In the rows, zero is written as 128.
R: a few groups of rows, each row roughly a mix of its group's hidden directions; one row fits no group
R (143 x 10)
[[122 160 136 145  74 108 156 112 169 147]
 [149 132 126  78 176 125 175 114 130 119]
 [164 164 120 119  79 126  97 121 159 102]
 [ 79 163 136  90 133 121 120 168 152 143]
 [ 86 146 116 138 128 127 124 177  76 109]
 [142 116 153 124 130 127 188 153 167  95]
 [194 157 133 131 140 114 132 134  84 112]
 [108 118 157 107 172 122 143 139  96  76]
 [145 115 171 128 124 137 181 112  98 166]
 [136 107 156 175 136 135 140  97 171  92]
 [103  95 137 104 167  91 162 142  95 120]
 [146  86 120 107 124 138 149  78 169 151]
 [ 95 109 124 128  82 152 138 119 176  94]
 [125  73  94 108 121 115 126 116  79 149]
 [135  89 117 144 138 127 179  98 175 127]
 [129 154 163 154 183 137 122 170 144 121]
 [155  82 174  91 121 121 105 136 111 105]
 [138 111  89 133 176 113 132 106  99 173]
 [178 111  90 134 133 152  87 127  92 126]
 [146  87  92 126 102 137 153  83 159 138]
 [157 134  89 170  82 152 114 134 145 107]
 [186 145 127 120  97 133 108 151 105  87]
 [ 58 120  91 103 128 120 106 134 139 139]
 [188 153 125 129  81 132 108 122 142 103]
 [104 119 130  71 174 135 151 136  95 123]
 [135 106  90 153 156 158  91 107  95 103]
 [145 163 139  77 106  90 138 153  98 131]
 [109  85 102 146 162 156 125  89 154 148]
 [152 103 116 139 136 155 128  74 176 146]
 [147 165 125 167 120 120  90 152  84 149]
 [125  99  87 146 139 175  92 154 118 151]
 [ 94 110 153 142 169 108 182 118 114 142]
 [114 157 107 158 113 187 117 108 162 132]
 [ 74 149 164  83 136 126 126 127 113  98]
 [122  54 129  91 150 131 114 135 117 134]
 [147 143 116 175  69 137 107 123 155 141]
 [171 108 140 115 103 127 122 105 180  92]
 [ 93 120 139 104 139 114 174  83 157 152]
 [145 123  98 130 147 149 159 117 184 167]
 [159 104 122 177 131 164 172 149 118 122]
 [155 159 123 164 149 164 159  84 132 114]
 [ 83 161 167 107 139 120 104 164 115 107]
 [122 105 132 111 138  92 191 118 151 158]
 [186  87 113 136 146 147 154 115  98 124]
 [110  97 115  71 156 128 134  95 105 156]
 [158 102 144 146 175 179 106 125 135 142]
 [106 103 119 148 154 181 126 169 160 123]
 [173 110 110 176  93 102 149 143 138 121]
 [172 141 161 131 116  89 162  92 108 121]
 [105 118 171  90 159  89 152 119 116 153]
 [ 92 117 131  89 162 146 109  78 107 136]
 [ 86 136 170 124 109 130  74 136 118 100]
 [132 162 152 119  85 152  78 137 105 149]
 [ 91 159 159 122 107  75 149 135 101 135]
 [173  99 151 151 157 114  92 113  98 147]
 [182 112 155  88 112  96 125 111 154 121]
 [121 177 146 129 159 139  92 145  90 159]
 [166 167 128 149 133 170  86 145 111 141]
 [115 119 131 127 190 116 118 149  73 131]
 [175 118 136 166 103 136 113  87 162 141]
 [ 72 128 106  94  97  90 133 146 135 116]
 [129  79 110  93 142 148 162 112 168 117]
 [ 64 168 124 105 157 131 139 138 106 132]
 [164 117 109 139 120 181  88 136 162 117]
 [109  86 122  78 171 154 141 120 146 120]
 [166 140 160  79 125 122 106 133 115  83]
 [133 110  84 167 152 146 169 132 162 116]
 [104 107 146  80 142  79 125 109  97 143]
 [141 144 137  91 128  89 172 104 167 148]
 [111 143 160 135 157 168  93  88 157 117]
 [112 147 165 161  94  94 128 142 107  86]
 [120 135 127 107 151 133 135 151  99 200]
 [163 121 102 127  93 146 125 125 176  84]
 [ 87 133  87 119 120 115 108  75 139 155]
 [ 68 142  98 101 104  88 124 120 132 130]
 [170 108 116 170  92 131 137 105 171 123]
 [ 78 105 112 129 143 123 156 164  86 146]
 [168 106 125 149 115 141 112 102 114  66]
 [109 125 175 157 129 101 128 138 105  73]
 [160 105  88 135 148 128 142 156 169  89]
 [168  85 128 150 100 158  91 115 147 112]
 [146 114  64 157 130 117 119 125 171 146]
 [145 159 111 160 138 163  73 151 114 116]
 [188 113  98 169 109 142 100 128 130 126]
 [106 143 173  91 148  74 144 116 124 131]
 [170 149 152 150 142 178 106 161 142 119]
 [112 127 142  86 132 145 143  97  79 170]
 [171 123 181 140 123 144 153 164 112 106]
 [108 174 130 160 110  97 124 159  84 135]
 [176 115  94 107  90 163 140 115 156 133]
 [119  94 146 158 111 170  99 100 148  92]
 [116 126 109  82 127 119 108 150  64 135]
 [ 93 136  81 122 102 150  99 175 130 125]
 [173  94 147 164 128 108 122 160 114  92]
 [ 95 164 159 117 124 128  78 143  89 140]
 [ 97 149 156 183 130  91 104 130 121 150]
 [149 136 137 137 113 185  91 102 151  96]
 [130 118  73 166 118 165 122  99 158 135]
 [116 159 133  78  88 156  98 138 144 106]
 [139  67 141 133 158 146  84 128 103 120]
 [109 167 140 100 146 145 112 100 151 180]
 [156 117 130 140 118 165 147 109 128  60]
 [105 151 180 113 145 124 128 179 114 103]
 [144 114  94 105 152 193 104 140 131 122]
 [126 131  88 139 168 140 156 121 136 186]
 [171 102 160 139 131 153  97  88 138  99]
 [185  94 102 166 117 138 133  97 125 119]
 [145 102 115  89 167 140 147 118 156 176]
 [151 116 127 104 126 166  68 164 140 119]
 [ 99 126 142 100 108  84 182 114 135 151]
 [110  99 123 155 142 160 129  96 140  69]
 [148 150  79 158  96 169 102 141 127 130]
 [171 158 136 165 131 179 113 152 139 122]
 [151 144 108 133 121 146  65 155 101 156]
 [161 135 131 174 121 131  80 145  93 153]
 [168 158 134 159 133 180 103 158 134 125]
 [121  55 124 169 143 129 120 123 113 138]
 [174  94  85 171 131 127 125  99 127 131]
 [ 73 139 117 129 183 142 137 129 112 160]
 [120 165 116 128 114 121  91 166  72 124]
 [ 97 114 123 129  83 152  83 162 129  99]
 [ 94 140 130  97 135  83 120 114  79 156]
 [114  84 139 108 164  81 161 134 105 135]
 [121 156 148 170 103 116  70 140 128 106]
 [179 104 106  95 118 170 132 115 111 102]
 [119 166 133 106 108  93 122 152  70 139]
 [115  85 160 114  98  83 118 146 117  96]
 [ 90 171 111 160  90 163 112 137 142 125]
 [169 126 105 167  85 127 136 167 145 110]
 [111 122 165 183 149  94 125 112  98 108]
 [137 133 142 108 131 146  94 144 104  59]
 [166 128 147 109 146 171  92  90 154 119]
 [126 134  94 106  96 130  95 147  68 120]
 [125 164 161 149 157 114 159 133  79 150]
 [162 167 187 112 141 125 105 150 120 120]
 [ 69 110 137 115 167 109 147 138 101 152]
 [105 169 104 153 115 167 117  93 164 132]
 [137  87 135 117 105 123 157 139 177  84]
 [140 129 134  91 148  69 160 150  99 135]
 [163 169 170 134 154 141 106 143  93 144]
 [158 174 161 146 100 123  97 145 152 155]
 [127  82 114  85 170 157 145 116 151 127]
 [ 86 189 144 103 122 134 107 117 125 157]]
the one row of each list that fits no group (the others fit one group, some only roughly)
  j454: [ 76 148 134  87 155 118 129 163 147 106]
  j219: [167 114 144 106 104  84 136  81 140 107]
  j554: [160 145 117 120 185 174 122 103 124 143]
  j691: [178 128 125 175 132 101 132 103 142 166]
  j850: [107 143 154 107 163 127 105 176  83 128]
  j682: [106 164 126 130 159 161  98 151  84 104]
  j505: [116 105 149 136 174 101 164  94 105 157]
  j121: [122 154 133  89 143 131  89 172  86 117]
  j704: [151 108 134  98 151 149 144 152 117  64]
  j489: [110 132 159 116 202 132 109 136 108 121]
  j142: [121 173 154 134 120  90 136 177 116  98]
 -> j142
  j789: [ 92 120 114  83 161 120 173 131 154 109]
  j278: [115 104 154 126 131  92 195 138 109 118]
  j640: [101 168 147  78 159 106 147 140 103 120]
  j46: [ 96 127 109 135 123 113 129  60 116 163]
  j697: [134  81 159  97 107  97 169 141 134 110]
  j282: [165 179 128 158 141 136 100 114 118 169]
  j568: [119 168 148  69  99 124 110 146 146 107]
  j64: [153 111 104 183 121 119 101  88 103 143]
  j759: [193 120 125 157 112 143 120 136 104 167]
  j432: [149 161 148 108 103  65 129 151 109 132]
  j779: [100 194 130 120 131 118  99 146  98 150]
  j104: [ 89 133 115 102 177 102 111  98 116 160]
  j438: [140 137  87 135 179 169  93 134 116 140]
  j571: [148 102 143 163 163 118 133 133 100  72]
 -> j104
  j532: [187 167 123 139 141 167 104 113 118 128]
  j648: [150 138 124 146 128 141  62 142  81 123]
  j187: [123 103 109 169  71 144 104  99 141 133]
  j342: [139 113  75 162  86 149 151 131 147 112]
  j621: [135 117 146 113  68  76 149 125 111 134]
  j875: [180 187 125 139 114 150 108 134 116 111]
  j737: [ 88 172 102 125 123 163 122 166 122 101]
  j817: [120 156 100 131 112 169  81 154 144 161]
  j79: [ 93 135 144 107 143 156  81 148  90 100]
  j509: [184 114 139 162 150 152 100 116 163 130]
  j693: [142 138 165 109 116  72 132 147  87 107]
  j678: [182 137 126 145 116 137 153 135 109  71]
 -> j187
  j356: [145 186 128 119  84 101 120 147  98 117]
  j888: [163  78 131 105 130 114 170 155 156 133]
  j447: [150  96 187 124 140  97 111  95 122 113]
  j987: [129  77  86 120 138 149 105 111  99 161]
  j341: [ 75 109  98 103 110  95 147 145  97 136]
  j618: [158  94 116 164 142 117 171  93 119 155]
  j707: [135 103 174 113 143  74 150 146 101 133]
  j546: [188 103 145 108 137 148  92 105 153 127]
  j494: [ 88 139  87 125 116 113 120 105 167 172]
  j92: [124 126 137  84 142 116 155  95 150 184]
  j790: [104  99 101 127  87 134 152 101 175 105]
  j455: [127  78 125 142 169 146 131  80 146 149]
  j808: [162 131  97 156  93 139  79 107 125 154]
  j123: [ 96 125 161  87 143 124 189 131 132 129]
 -> j790
